The rows of Z fall into a few groups, and each row is roughly a mix of its group's hidden directions.
Z:
5; -15; 31; -31; 10; -29; 48; -20; -8; -14
14; -20; 26; -12; 13; -1; -1; -10; 11; -66
0; 10; -20; 38; 30; 17; 44; -19; -11; 23
4; 1; 8; -70; 17; -7; -16; -5; -1; -22
-2; 9; -8; 9; -4; -22; 28; -45; -50; -4
-2; -13; 5; 18; 37; 7; 54; -30; -5; 18
33; -14; 34; 13; 9; 12; -13; 13; 39; 37
21; 29; -6; 49; -2; 46; 6; -3; 9; 12
0; 18; -19; 18; -23; 56; -16; -13; -28; -16
6; 1; 13; 15; 37; 22; 2; 37; 44; 22
-8; 49; -44; 28; 23; 8; 3; 1; 5; 17
9; 30; -47; -9; 15; 19; 14; -27; -32; -19
0; 2; -6; -48; -32; 3; 35; -38; 3; -6
-22; 11; -68; 10; 7; 11; 11; 6; 1; 21
0; -19; 2; -22; -11; 17; -39; 34; 41; -22
28; -37; 36; -8; 25; -6; -5; -43; 7; -3
4; 1; -23; -24; 49; 23; -31; 16; 9; -28
-12; 3; -10; 51; 6; 46; 13; -19; -9; 24
-20; 45; -53; -9; -20; 17; 7; -6; 2; -5
-28; 11; -9; -10; -46; -17; -13; 46; 7; 15
-31; 19; -19; 5; 10; -24; 38; -15; -43; -12
30; 29; -1; -10; 11; 50; -21; -18; -17; -25
-11; -6; -25; -42; -8; -36; -7; 18; 44; 1
-14; -33; 16; -48; -4; -40; -14; 10; 5; -16
-12; 42; -57; 10; -18; 22; -3; -2; -1; 4
0; 36; -50; -10; 40; 8; 21; 4; 8; 6
-30; -36; 12; -37; 9; -41; -9; -3; -22; -8
-30; 16; -24; -9; -6; -12; 22; -16; -46; -35
-30; 39; -34; -27; -38; 10; 9; -1; 3; -7
-3; 2; 12; -25; -47; 19; 26; -43; -9; 14
27; 21; 25; -37; 36; 22; -8; -14; -2; -29
22; -40; 32; 16; -15; -14; -40; 8; 6; 24
9; -52; 34; 17; -11; 19; -8; -24; -6; 27
-12; -8; -9; -70; -5; -28; 0; -3; 3; -8
15; -34; 37; 12; -26; 33; -26; -22; -20; 2
-11; -35; 15; -17; -30; -30; -27; 23; 24; 25
-35; 6; -7; 4; 11; -15; 27; 61; -4; 0
-12; 23; -59; 22; 4; 24; 12; -5; -10; 22
-5; -22; 12; 5; 22; -38; -28; 47; 22; -6
-12; 38; -48; -5; -21; 34; -10; -12; -5; -16
25; -36; 37; 11; -25; -4; -42; -6; 0; 18
-10; 13; -28; 19; -13; 22; -41; 31; 17; 33
8; 17; -5; 1; -14; 46; -30; -5; -27; -42
-8; 27; -35; 32; -5; 34; -39; 18; 2; 12
-18; 44; -27; 30; 39; 14; 14; 18; 5; -2
6; -8; -15; 43; 37; 7; 35; -14; -3; 33
2; -33; 30; -18; -32; -28; -34; 13; 18; 17
16; -20; 9; 14; -4; -8; -33; 20; 42; 43
-19; -38; 44; -8; -7; -33; -10; 21; 22; 13
-5; 29; -38; 29; 1; 47; 13; -13; -22; -3
22; -23; 17; 12; 3; 3; -26; 20; 43; 41
19; -5; 15; -5; -23; -9; 16; -50; -45; -4
4; -29; 2; -16; -2; -7; -34; 11; 33; -51
-6; 35; -29; 7; 43; 2; 43; -2; -5; -16
23; -15; 15; 13; 0; -2; -29; 19; 44; 42
-12; -53; 46; 0; -23; -15; -9; -4; 6; -14
17; 2; 45; -43; 26; 6; -23; 8; 18; -16
-6; 33; -20; -16; -15; -1; 36; -50; 8; 15
-39; -26; -18; 7; -10; -29; 11; 23; 24; 38
16; 30; -3; -1; 44; -4; 36; 1; 38; 14
-4; 20; -6; 35; -12; 35; -37; 29; 0; 29
45; 21; 28; -32; -13; 7; -2; -13; 6; -37
2; 12; -24; 11; 22; -19; -16; 23; 55; 24
9; 2; -11; 16; -27; 54; -28; -26; -21; -9
18; 20; 23; -26; 8; 24; 29; -18; -8; -48
-20; -18; 25; 32; -10; -3; 5; 22; 34; 44
5; -28; 49; -34; -7; -29; -12; 6; 13; -21
5; 18; -9; -6; -19; 50; 22; -45; -15; 5
1; 32; -54; -18; 34; 14; 10; 9; 16; 4
0; 12; -23; -30; -14; 29; 38; -45; -2; -4
40; 9; 31; -26; 11; 20; 4; 0; 44; -18
13; -29; 9; 8; -12; -6; -38; 21; 37; 38
-18; 8; -33; 5; 4; -24; 36; -8; 24; 45
-23; 2; -3; -41; -44; 19; -27; 4; 0; -28
4; -38; 36; -11; -29; -25; -32; 15; 13; 19
12; 0; 14; -50; -7; -49; -9; 16; 7; -20
-21; 13; -43; 20; 32; -21; 19; 5; 9; 36
-1; -18; 32; -33; -3; -52; -7; 18; 24; 2
38; 4; 45; -28; 5; 2; 13; -10; 29; -25
2; 18; 7; 54; 6; 38; -21; 14; -15; 23
-7; -29; -7; -15; -11; 0; -31; 37; 41; 27
-5; -11; 8; -21; 0; -58; 7; 13; 34; 27
8; -5; 30; 43; -2; 46; -20; 11; -23; 9
22; -9; 43; -41; -6; -25; -10; -4; 0; -35
-28; 14; -27; 17; 18; -33; 36; -13; -30; 18
33; 39; -17; -26; 15; 33; -20; -7; -10; -27
12; 39; -9; -7; 39; -11; 34; 0; 38; 7
13; -6; 43; -53; -4; 2; -22; 5; 24; -11
-15; -21; 18; 32; -34; 9; 5; 14; 36; 37
30; 39; -23; -1; 9; 24; 10; -27; -30; -28
20; 27; -4; 53; 6; 44; 8; -10; -3; 6
-17; 42; -38; -16; 24; -19; 28; 16; 11; -17
-27; 16; -18; -13; -1; -5; 30; -17; -44; -37
26; -22; 23; 20; 13; 6; -17; 14; 39; 42
13; -12; 12; -34; 20; -42; -14; 21; 10; -40
-14; -35; 40; -9; -27; 26; -21; 20; -21; -18
5; -15; 1; 24; 3; -16; -28; 23; 36; 48
-34; 16; -22; 1; 9; 1; 12; 60; -7; -17
23; 40; -12; 36; 8; 40; 18; -20; -13; 4
32; -1; 39; -33; -2; -4; 1; -5; 32; -38
3; 18; -22; 18; -15; 56; -14; -17; -27; -18
2; 25; -38; 30; -31; -3; -19; 14; 7; 39
0; -27; 13; 3; -51; 11; -46; 6; 1; 20
-1; 8; 22; -6; -10; -4; 45; -20; -43; 34
15; -44; 30; 15; -26; 8; -36; -8; -1; 26
-7; 21; -65; -21; 9; 14; 8; -15; -19; -6
-4; 17; -1; -26; -3; 16; 29; -23; -34; -48
8; -48; 55; -14; -10; 6; 0; 7; -4; -19
-12; 0; -37; -63; -2; -4; 2; -17; -12; -15
25; 32; 2; -12; 24; 50; -8; -25; -16; -17
One row of each group comes first, with its name. Which group is each row after those in?
27; 14; -3; -15; 33; -17; -7; -6; -28; -51 | (43)
10; -45; 53; -17; 16; -18; -6; 2; 3; -11 | (14)
9; -5; -14; -1; 15; -16; -24; 24; 62; 15 | (92)

-16; 32; -39; 21; 29; 14; 24; 30; -12; -13 | (14)
-10; 25; -29; 34; 26; -17; 0; 16; 22; 41 | (92)
-35; 7; -31; -18; -22; -20; 4; -10; -38; -32 | (92)
-8; 23; -18; 25; 18; -14; 37; -22; -29; 36 | (92)
27; 4; 16; -22; 3; -16; -17; 13; 61; -13 | (92)
19; 19; -3; 59; 20; 30; 10; -11; -15; -9 | (43)
10; -41; 25; -37; -37; -18; -21; 3; 14; 0 | (92)
-29; -5; 6; -8; -3; -14; -3; 69; -3; -13 | (14)
-8; 5; -32; 57; 27; 24; 4; -3; -20; 3 | (43)
